[[ 25  19  24  23 -25 -26]
 [-25  11  43 -23  34  18]
 [-13  -1 -26  11  -8  30]] result: 24

[-15  37   1  44] result: 1

[-39 -12 -20 -12 -28   9] result: -20

[[  0  -2   0   3]
 [ 35 -13 -33 -39]
 [ -3  -3   0   0]] result: 0

[[ -1 -11 -40 -35   5]
 [-28 -23 -29   7  -8]] result: -40

[-20  31 -26  43 -25] result: -26

[[ 10  19 -19  -7  -2  -1]
 [  5 -21  23  -5  -1   8]
 [ -7  24   6  -4 -40 -13]] result: -19

[[-31  31 -29 -32  -2  32 -32]
 [ 32  32  33 -30 -32 -30 -31]] result: -29

[-37  37  -7 -14] result: -7
---
[[ -6 -22 -21   2  -6]
 [ 29 -14 -27 -45  14]] Out: -14

[[ 13  17 -20 -36  23  26]
 [  7  -3   7   7  16  22]
 [-10 -14   8  27 -29 -27]] Out: -3

[[  4   6  -5  25   2]
 [-39 -32 -20   1  36]] Out: -32

[[  9  23 -24   8 -20 -19]
 [  5  -6  -2  12  -8 -11]
 [  6  24 -35   1 -19 -16]] Out: -6

[[ -8 -12 -35  -1  33  30 -21]
 [  7  18 -16  25 -37 -22  -9]
 [ -5 -25  -4  14  26   1 -24]] Out: 18

[[ -4 -25   4 -15   2]
 [ -4  37   8  24   5]
 [  3   2 -20  -1 -12]] Out: 37

[[ -4 -23   1  -4]
 [-31 -31  38 -35]
 [ -5   5  -6  -5]] Out: -31
---
75	30	7	18	26 ==> 18

12	58	237	61
105	164	25	11
==> 25

4286	2057	5694	8095
4310	4338	3452	6376
6416	4509	1810	4190
==> 1810

7	2	6	3	2	8	3 ==> 8

-15	-44	42	-45	10	-6	-10
-17	-14	16	-20	-4	-8	-36
-25	-5	-10	-26	-9	-18	-6
==> -18

95	49	60	82
23	95	49	21
==> 49

2	1	2	0	7	2	5 ==> 2
---
array([-34,  18,  -1,  26,  49,  19]) Out: 19, -34

array([ 720,  371,  511, -715,  339]) Out: 339, 720

array([1, 8, 4, 5]) Out: 5, 1

array([253, 192, 214,  29]) Out: 29, 253

array([[-393, -212, -130, -949, -183,  449],
       [-488, -367, -311, -863, -347,   78],
       [-349, -142,  -47, -989, -108,  618]]) Out: 449, -349

array([15, 57, 86, 32]) Out: 32, 15

array([ 92, 872, 467, 662, 886]) Out: 886, 92

array([-724,  796, -690,  327,  659, -247,   23]) Out: 23, -724

array([ -8,  10, -35,   6,  13, -32,  26]) Out: 26, -8

array([225, 120, 228, 114, 242,   8, 169]) Out: 169, 225
---
-10.4,7.1,6.8,2.3,13.9,3.4 -> 2.3

-147.1,-33.2,-69.7,-8.9
199.3,-33.8,-50.8,-28.4
-> -69.7

8.8,12.1,-7.5,-13.8
10.3,11.7,0.9,13.4
-> -7.5

-0.138,0.022,-0.037,0.167 -> -0.037

0.14,-0.15,-0.06,-0.18,-0.02,-0.13,0.17
-0.01,0.00,0.00,0.00,-0.01,0.01,-0.02
-> -0.15

-0.030,-0.069,-0.101,0.014,0.003,0.123 -> -0.069

0.2,-1.4,-1.1,0.3,1.4,0.1
0.3,-0.1,-0.1,0.2,-1.8,-0.5
-> -1.4

3.762,-131.464,-139.226,-203.433
-21.369,200.855,-52.637,36.113
-> -139.226
---
[[  3.29  -7.55 -10.86  -8.94  -9.69   5.30]
 [-15.54  10.75  14.91  12.62  13.44 -15.15]
 [ -1.77  -1.72  -0.69  -1.53  -1.37  -1.27]] => -15.54

[ 0.098 -0.025  0.004  0.023 -0.115] => -0.115

[ 0.162  0.024  0.021 -0.133] => -0.133

[[ 160.9    6.3   -1.6   50.0   -1.3   18.5   16.1]
 [ 160.9   54.9  -69.4 -176.4   93.9  -93.9  244.7]
 [ 160.9    6.3 -103.3  -63.2  -96.6   41.0 -136.3]] => -176.4

[-0.128 -0.059  0.134  0.062 -0.079] => -0.128

[-13.5 -10.1  18.8   7.7  -1.1] => -13.5

[ -12.32  116.58   82.89  -23.40 -144.72] => -144.72

[[ -6.05 -10.56  -5.00  -2.75  -0.93]
 [-16.92 -21.73 -16.14   6.55  12.21]] => -21.73

[-121.25  158.15   10.93   57.92  -87.32] => -121.25
---
[  9.404  17.226 -11.779   8.203   7.387   6.248]
7.387
[  -8.74   36.69 -119.43  143.82]
-119.43
[ 0.0  0.4 -0.5  0.1  1.7 -1.4]
1.7
[ -1.67  -0.23  10.31 -11.95  -2.30]
-11.95
[-0.24  1.09  1.65 -1.82  0.21]
-1.82
[ 145.17 -195.78   14.33  157.60  104.00   80.54   20.21]
80.54
[-13.9  10.0  10.3   5.2]
10.3
[-0.688 -0.929 -1.146  1.528 -0.873 -0.599]
-0.873
[-10.804  -8.381  -6.933  15.142]
-6.933
[ 0.3 -1.3  1.2 -0.7  0.5  1.0]
0.5
---
[-0.499, -1.394, 1.036, 0.849, -0.461] >> -0.499
[-1.659, 1.534, 0.075, -0.724, 1.793, 1.406] >> -1.659
[-1.65, -0.49, 0.80, 1.45] >> -1.65
[-169.327, -175.306, -17.648, 62.090, 166.449] >> -169.327
[0.966, 1.518, 0.573, -1.752] >> 0.966
[-9.968, -6.707, -9.510, 18.295, -17.714] >> -9.968
[1.1, 1.8, -1.1, 0.4, 0.7, -0.8, -0.3] >> 1.1
[-0.548, -1.272, 0.932, 0.599] >> -0.548
---
[[ 37  11   7  15  28 -11  13]
 [-10  -5  -1 -11   9  -2 -29]
 [-13   4   3   8  -5   6  -5]] -> -1

[[ 3  0 16 -3 -2  0]
 [26 -1 35 -4 -3  1]] -> 16

[[-15 -11  -9  -3  18 -26  12]
 [-37 -20  -1   2  17 -14   0]] -> -9

[[ 19  30   6   3 -25  17 -12]
 [ 11  33  10  12 -22  21   3]
 [  9  22  13   5 -24  25  -9]] -> 10

[[ -3  10  -1 -10  13]
 [  6  33   7   5  21]] -> -1

[[  3   2  -3   3   1   1   1]
 [ -2   4  -5   9  11  -3   2]
 [  9   8 -22  -6  -2 -14 -33]] -> -5
---
[ 10   3   8  39  -9  -1 -26] result: 3
[ 19  14  20  11  16  29 -42] result: 14
[ 6 28 44 -4] result: 28
[22 34 -2 12  2] result: 34
[-26 -11  37 -22] result: -11
[ 0 19 14 32] result: 19
[ 16   9  44 -40] result: 9
[  0 -31   2  37   5] result: -31
[ 34 -14  28 -23   4  30] result: -14
[ 16  -4 -42  -3] result: -4
---
[-36  25   7 -11] yields -36
[  2 -44 -20  30] yields 2
[40 -2 30  1] yields 40
[ 34 -35  16  10] yields 34
[-37  -4 -36  11] yields -37
[-1 -4 39  0] yields -1
[-30 -37  26  29] yields -30
[ 38   0 -33 -44] yields 38
[  4  -7 -24 -34] yields 4
[  3   2 -37  31] yields 3
---
[ 12.5  16.0 -16.5 -12.6  14.7  20.4  -9.6] value 20.4
[ -59.9  134.4  -97.5   66.9 -142.3   32.5] value -142.3
[ 170.058 -136.721   -1.127   70.776] value -1.127
[ 0.102 -0.036  0.012 -0.133 -0.037 -0.142] value -0.037
[-1.1  0.6 -0.9 -0.4  1.4 -0.7] value 1.4
[ 0.07  0.02 -0.19 -0.13  0.03  0.11] value 0.03
[   5.57  168.46   24.08 -183.13  -58.52 -158.71  140.20] value -158.71
[ 0.7 -1.7  1.3  0.7] value 1.3
---
[11  0 78 26] ans = 26, 11

[[ 88  95  86  97 105]
 [237  12  27  23  49]] ans = 105, 237

[[199  90  73 101 104 110]
 [ 60  83  38 139 139  54]] ans = 110, 60

[211  14   2 227] ans = 227, 211

[4380 9356 7587 2685 6317] ans = 6317, 4380

[[227  91 190 121]
 [  5 157 154 137]
 [108 137 217 241]] ans = 121, 108

[[ 43 199  63 201 177  52 166]
 [ 70 190  79 202 172  79 170]] ans = 166, 70

[ 33 149 247 120  77 253  91] ans = 91, 33

[7537 9689 5255 5821 2284 6602 8026] ans = 8026, 7537

[729 542  16 791] ans = 791, 729
